Each row is where one point has got to under a steady rotation. How many ticks took it there?
The counts run from 0 to 250.
[-0.42 -2.58 -0.47 -4.47 -0.68 -1.45  0.75 -0.37  0.99  2.83 -2.16 -1.03
 -0.76 -0.40 -2.63  1.42  2.74  3.45  0.52 -1.96 -2.31 -1.71 -2.70 -0.38
 -3.17 -1.08 -3.64  0.27 -2.11 -0.72  0.31 -0.01 -1.96 -0.88 -2.43 -2.18]  112
[-0.99  2.19 -0.58  2.64 -0.06  0.08 -0.79  0.08  3.90 -0.54  3.06  0.45
 -1.05 -0.56  0.60 -0.68 -0.01 -2.12 -1.79 -2.13 -4.30 -0.69  0.65 -0.58
 -1.45  1.52  0.72  0.32 -3.57 -0.56  3.68 -1.88  1.00  2.31  1.20  2.36]  74
[-0.90  0.60 -2.45 -4.19 -1.49  2.81  1.54 -2.37  1.94 -1.51 -2.24  1.05
 -1.82  0.66  3.32 -1.96  0.97 -0.88 -1.14 -0.79 -3.94 -2.20  1.65  1.52
 -0.81 -1.01  1.81 -1.49 -1.73 -3.81  1.38  1.86 -0.88  2.45 -2.14 -0.19]  212
[-3.18 -0.96 -2.02  0.05  1.36  1.60 -3.88  1.49  0.35 -1.06 -2.05 -1.06
  1.99 -0.04  1.52 -1.64  1.62  0.67 -1.19 -0.94 -3.00  1.14  0.17 -2.70
 -3.48  0.43 -1.81 -0.25 -2.99  0.70 -1.67 -0.19 -2.32  0.63 -1.59 -4.13]  230
[ 0.20 -3.20  1.43  2.39 -1.09  0.65  0.55  0.73 -0.66 -0.96 -0.09  0.28
  0.22 -4.73  2.09 -1.54 -1.50  0.31  3.00  3.44  2.57 -0.22 -2.62 -2.67
  0.72  1.30 -0.49  0.15  1.13  0.28  0.44 -0.32 -3.40  0.00 -1.04 -3.28]  33
[ 1.04  1.68  0.91  2.29 -0.96 -2.14  1.24  0.28  1.53  3.29  1.78 -1.31
 -4.85  0.63 -3.12 -1.17 -0.41 -1.37  1.15 -0.88 -0.64 -2.01  0.76  0.38
  2.68 -1.06 -1.97 -1.16  1.14  1.64  0.94  0.84 -1.19 -3.13 -1.85  2.07]  186
[-2.65  3.03 -2.57  0.64 -1.58  2.38  1.32 -3.49  1.01 -0.33  0.25  1.64
 -0.13  2.40  2.63  1.02 -2.71 -0.96 -1.29  0.02 -4.25  0.48  2.69 -1.00
  1.66 -0.80  0.45 -3.19  1.32  1.21 -2.39  0.60  0.97 -1.84 -0.80  0.94]  200
[ 1.75  1.32 -1.23 -1.65 -2.48 -0.86  2.65 -2.17  1.94  2.74  0.68 -1.17
 -4.29  1.52 -1.24 -1.82 -0.67 -0.57 -0.65 -0.02 -3.14 -2.87  2.54  3.55
  1.66 -2.17  0.52 -1.44 -0.27 -1.21 -0.02  1.26 -1.36  0.16 -2.10  3.67]  195
[-1.29  0.26 -2.26 -2.98 -4.03 -0.22 -0.43  5.52  1.04 -0.46  2.87  1.65
 -0.31 -4.31 -0.45  0.08 -1.21  2.29 -0.79  0.41 -0.17  1.65  0.68 -1.88
 -0.56 -2.76 -1.59  0.57 -0.61  0.15 -1.35 -0.91  1.58 -1.14  0.91 -1.05]  13
[-0.67 -1.40 -3.08 -1.04  2.26  0.86 -1.08 -1.84  0.01 -2.29 -1.56 -0.47
 -2.03 -2.41  0.78 -3.42 -3.52  1.79  1.69  2.15 -0.98 -0.86 -0.13 -4.40
  0.11 -0.24  0.04 -2.70 -3.64  0.61 -0.65  0.28 -0.82 -0.74  0.51 -1.25]  218
[ 1.81  0.65 -2.16  4.45 -1.62 -1.49  1.90  0.66  1.78  1.57  3.42 -1.91
 -0.07 -3.84  0.04  0.90  1.03 -0.88  1.61 -1.68 -1.54  0.76  0.42  1.96
 -3.11  0.38 -2.85  1.85 -1.41 -0.08  3.26 -0.70 -1.84 -0.08 -0.79  2.76]  58
[-1.08 -1.19  1.63 -4.91 -3.21 -1.54  1.11  2.58  0.97  1.96  1.73 -0.82
 -4.72  1.29 -3.81 -2.38 -1.39  1.48 -1.48  1.54 -0.36  0.32 -0.80  0.47
 -0.99 -0.52 -1.23 -2.53 -3.31  0.48 -0.30  0.58 -0.94 -1.71  0.27 -0.59]  1
[ 1.29 -0.02  0.08  4.11 -2.53 -0.50  3.19 -0.57  0.98  0.87  1.13 -2.16
  0.45 -0.24  1.21 -0.63  1.40 -1.66  0.66  0.18 -1.61 -0.41  0.14  2.57
 -2.64  2.44 -0.91  2.60  0.17  0.29  3.20  0.16 -2.03  3.60 -2.28  2.16]  57
[ 0.46 -1.62 -1.90 -2.67  2.52 -1.40 -1.89 -2.36  1.12  1.59 -0.81  1.64
 -3.30 -2.61 -2.39  2.04  0.30  1.97  1.63 -2.31 -0.59 -2.65 -1.63 -1.78
 -0.17 -3.34  1.42 -1.73  0.82 -1.50  0.95  0.02 -1.20  0.80  0.16 -1.85]  96
[ 1.84  0.16 -2.03  2.26 -1.75  0.18  3.85 -3.22  0.02  0.48  1.39 -1.99
 -3.04 -0.09  1.12  1.28 -2.40  0.06  1.78  1.81 -1.87 -1.96 -0.30 -0.15
 -1.52 -0.49  0.95 -3.13  4.05  0.14  1.29  1.62  1.01  1.36 -1.21  3.36]  188
[-1.29  3.26  0.16 -1.58  1.49  2.43 -2.72 -1.20  0.89 -0.61 -4.51 -0.36
 -4.68  3.92 -0.09 -0.04  1.53 -1.16 -0.50 -2.11 -2.09 -1.77  0.47 -1.86
  0.45 -0.34  2.76 -0.48  1.74 -1.68 -0.01  2.08 -0.37 -0.59 -1.49 -1.56]  93
[-1.43  0.60  1.49 -3.46 -2.91  2.86 -1.01  1.40 -1.25 -2.28 -0.25  3.43
 -0.37  0.88  1.09  0.01 -2.00  0.59 -2.43  2.80  1.49  1.28  2.08 -0.49
  4.46 -0.29  1.87 -0.81  2.87  1.22 -1.26  0.99  0.52 -1.06  2.56 -2.15]  15
[-1.32 -3.22  0.36 -0.75 -2.43 -0.29 -0.31  2.30 -0.02 -2.11  0.60 -0.27
  0.84 -3.91  2.11 -3.85 -1.65  2.62  2.16  5.06  2.21 -0.56 -2.91 -1.95
  1.23  0.36  1.47  0.43 -1.36 -0.14 -0.87 -0.63 -1.28 -0.05  0.37 -1.83]  25
[ 1.01 -2.51 -0.22  4.90 -2.04 -0.27  1.13  0.44 -0.24 -0.03  1.48 -3.76
  0.94 -2.71  0.90 -0.05  0.78 -0.93  1.59  2.14  1.67 -0.88 -0.71  0.81
 -3.18 -0.19 -0.83 -1.13  0.86  1.18  2.45  0.85 -3.19  4.37 -3.54  0.80]  49
[-2.20 -1.02  2.39 -3.63 -3.20  0.85  1.82  2.39  0.31 -1.80  0.53  1.12
 -1.98 -0.96  2.22 -2.61 -2.21  1.40  1.91  3.05  1.63  0.64 -1.88 -2.31
  0.96  2.78  0.65 -0.66 -2.76 -0.88  0.58 -0.62 -0.82 -2.24  1.19 -2.64]  17
[-0.43 -0.76 -1.72 -3.01  0.54  2.07 -1.08 -1.68 -0.15  1.56 -3.96  2.13
 -0.06 -0.46 -0.17  4.63  0.72  3.00 -0.40 -2.50 -3.85 -0.10 -1.26 -0.49
 -1.09 -0.80 -0.78  0.50  3.77 -2.06 -0.14  1.21 -1.07 -0.49 -1.04 -2.18]  105
[-0.81 -1.01  0.48  5.29  0.26 -0.84  0.10 -1.22 -0.88 -0.20  2.18 -1.80
  0.03 -0.09  1.70 -1.10  0.00 -1.18  1.88  2.87  2.92 -2.43 -2.51 -0.82
 -1.29  1.15  3.33 -2.82  3.90  0.63 -0.58  0.36 -2.00 -0.11  1.47  3.00]  172
[ 1.09 -3.73  0.11 -0.69  1.31  1.19 -1.27 -2.88 -2.33  1.78  0.34  2.39
  2.26 -3.36 -3.33  2.89  1.63  1.05 -0.82 -2.93  0.66  1.26  0.03  1.80
 -1.22  0.44 -2.08  2.15  0.65  1.64  1.32  1.59 -4.21  0.42  1.63 -1.05]  244
[-0.53 -2.16  0.45  2.52 -0.22 -0.28  1.39 -1.99 -0.39  1.97  1.28  2.77
  5.64 -3.57  2.86  1.46  1.70 -0.60  0.66 -0.64  2.85 -0.83  0.21  2.43
  1.20 -1.73 -1.30  1.59  2.28 -0.34 -1.74  1.66 -3.36 -0.34 -0.58 -0.34]  43
[-0.35  2.47 -4.32 -2.75  0.61 -0.54 -0.03 -2.18  1.86  0.19  0.64  2.46
 -0.49 -2.45  0.30 -0.08 -1.52  0.54 -1.53 -1.23 -3.43  0.18  3.24 -1.09
  3.11 -5.03 -0.62 -0.11 -0.67  0.85 -1.24  1.24  1.37 -1.02  0.97  0.65]  207
[-0.08  4.16 -2.11 -0.21  0.56  0.00 -0.15 -0.77  0.61 -0.84 -0.53  0.46
 -3.61  1.74 -0.70  1.21  0.30 -2.96 -1.32 -4.37 -0.43  0.04  5.12  1.28
  0.76 -2.35  1.08  1.28  0.42 -1.24  1.01  2.48  0.63 -1.02  0.60  1.75]  76
[-3.63  0.84  1.57  0.66 -3.30  1.66 -0.63  3.46  0.39 -1.84 -0.78  1.09
  2.77 -0.40  4.77 -1.11  2.41 -0.70  0.20  0.62  0.47  0.15 -0.87 -0.51
  0.15  1.09 -0.82  2.93  2.24 -1.96 -0.33  0.17 -0.06  0.78 -2.38 -3.54]  28
[-1.74  1.17 -2.06  2.75 -0.78 -3.20  2.04 -0.54  3.24  0.14  3.98 -2.59
 -0.74 -1.44  0.35 -0.09  1.39 -2.56  0.47 -0.66 -1.93 -0.82  1.54  0.65
 -3.23 -0.01 -0.36 -1.22 -3.51  0.87  3.80 -0.10  0.83  2.31 -1.16  2.68]  66
[ 1.42 -2.11  0.15 -1.47  1.11  0.11 -3.10  0.89  1.70  0.94 -1.08 -1.60
 -2.50 -0.38 -1.79 -1.60  0.51  3.24 -0.27 -0.46 -4.80 -2.99 -4.59 -2.80
 -2.29  0.12 -0.04 -0.41  0.05 -0.76  1.53 -2.59 -1.85  1.59 -1.44 -1.61]  103
[-2.94  1.15  0.11  1.46 -3.11 -0.09 -2.63  5.48  1.26 -0.22  0.81 -0.55
  0.47 -2.05  2.33 -1.94  0.84  0.47  0.65  0.26  0.45  1.85  0.33 -1.77
 -0.83 -0.67 -3.16  2.39 -0.69 -1.58 -0.68 -0.58 -1.06 -1.39 -2.52 -3.22]  29
[-1.09 -2.72  1.95 -1.71  1.52 -1.11 -0.91 -0.67 -1.73  1.78 -0.88 -0.79
  0.48  3.06 -2.73 -1.72  2.24  0.27 -0.33  0.31  2.52  0.86  1.69  1.49
 -0.45  0.49 -1.23  1.76 -2.61  3.39 -0.53  2.00 -3.61 -2.47  1.26 -0.80]  248
[ 1.20 -3.37  0.71 -4.79 -0.73  0.42  1.31 -2.14 -1.29  0.63 -1.17  0.39
 -0.59 -0.10 -2.32  0.79 -1.92  3.27 -0.85  2.62  2.10  1.97  1.75  1.93
  1.63 -0.31 -1.89 -2.16 -0.67  2.31 -0.35  3.08 -2.97 -0.87  1.97 -0.83]  125
[-1.30 -0.57  0.16 -0.24 -2.04 -1.29 -1.61  4.61 -0.48 -1.77  1.50 -2.64
 -0.43 -0.82 -0.12 -4.65  1.31 -1.05  1.29  3.56  2.54  1.71  0.55 -0.23
 -0.74  0.92  1.25  1.95 -2.75 -0.94  1.29 -0.65 -1.18  0.93  1.33 -0.57]  148
[-3.34 -1.22 -1.13 -1.34  1.52  3.79 -2.52 -1.19 -0.82 -1.79 -2.63  0.90
  2.59  0.88  3.73  0.72  2.34  0.06 -1.18 -0.80 -3.67 -0.66 -0.92 -0.44
 -2.66  1.17 -0.37  0.36 -0.85 -1.56 -1.39  1.36 -1.95  1.06 -1.70 -2.93]  229
[ 1.49 -3.46 -1.57  0.67  2.31  3.01 -4.38 -0.15 -0.74 -1.70 -1.28 -0.78
 -0.89 -4.02 -0.67 -2.30 -2.96  3.11  0.70  1.61 -1.46 -0.60 -0.80 -2.65
  0.29 -0.08  1.25 -0.72 -0.42  0.83  0.07 -0.89 -3.11  1.37  0.85 -1.77]  226
[ 2.01  0.60 -2.52  1.20  2.31 -1.42  2.36 -1.80  1.17  0.16  2.94  0.06
 -2.14 -1.61  0.17 -2.61 -1.07 -0.63  1.23  0.41 -0.06 -1.40  2.07  1.07
  1.96 -0.15  2.66 -0.45 -3.54 -1.42  0.66  1.00 -0.96 -2.52  4.58  4.35]  71
[ 0.47  0.27 -0.60  3.88  0.39 -1.82  2.69 -3.18 -0.76  2.62  1.19  2.34
  2.39 -4.06  1.18  3.50  1.66 -1.56  1.67 -1.65  2.29  0.62  1.19  1.01
  1.37 -0.18 -2.88  2.11  2.17  1.17  0.63  2.04 -3.05 -1.04  0.49  1.33]  51
[-1.49 -0.88  1.62 -3.49 -1.73 -1.69  2.32  1.15 -0.84  0.45  0.64  1.25
  2.74 -0.97  0.27  0.20  1.28  1.47 -0.07  0.45 -1.56  2.76 -1.62 -0.60
 -0.83  3.75 -5.12  0.79 -5.18  1.77  2.11 -0.78  0.04 -0.85  1.87 -1.95]  128
[-0.22 -2.46  1.52  2.38 -1.99  2.05 -1.74  0.97 -1.66 -1.70 -1.45 -1.43
  0.11 -2.30  1.72 -0.11 -1.57 -0.46  1.33  3.73  3.83 -0.38  0.38 -1.10
  1.08 -1.18  0.94  0.12  5.04  0.50 -0.25  2.01 -2.00  1.74 -2.26 -2.57]  32
[-0.39  0.04  1.94  2.40 -0.82 -3.77 -1.54  2.75  0.53  2.33  0.22 -2.29
  1.02 -0.97 -0.43 -3.99  2.64 -0.70  1.63  0.19  2.53  0.00  0.80 -0.51
  2.13 -1.13 -2.71  3.48 -0.57  1.54 -1.50 -0.15 -3.50 -1.19 -3.06 -1.36]  38
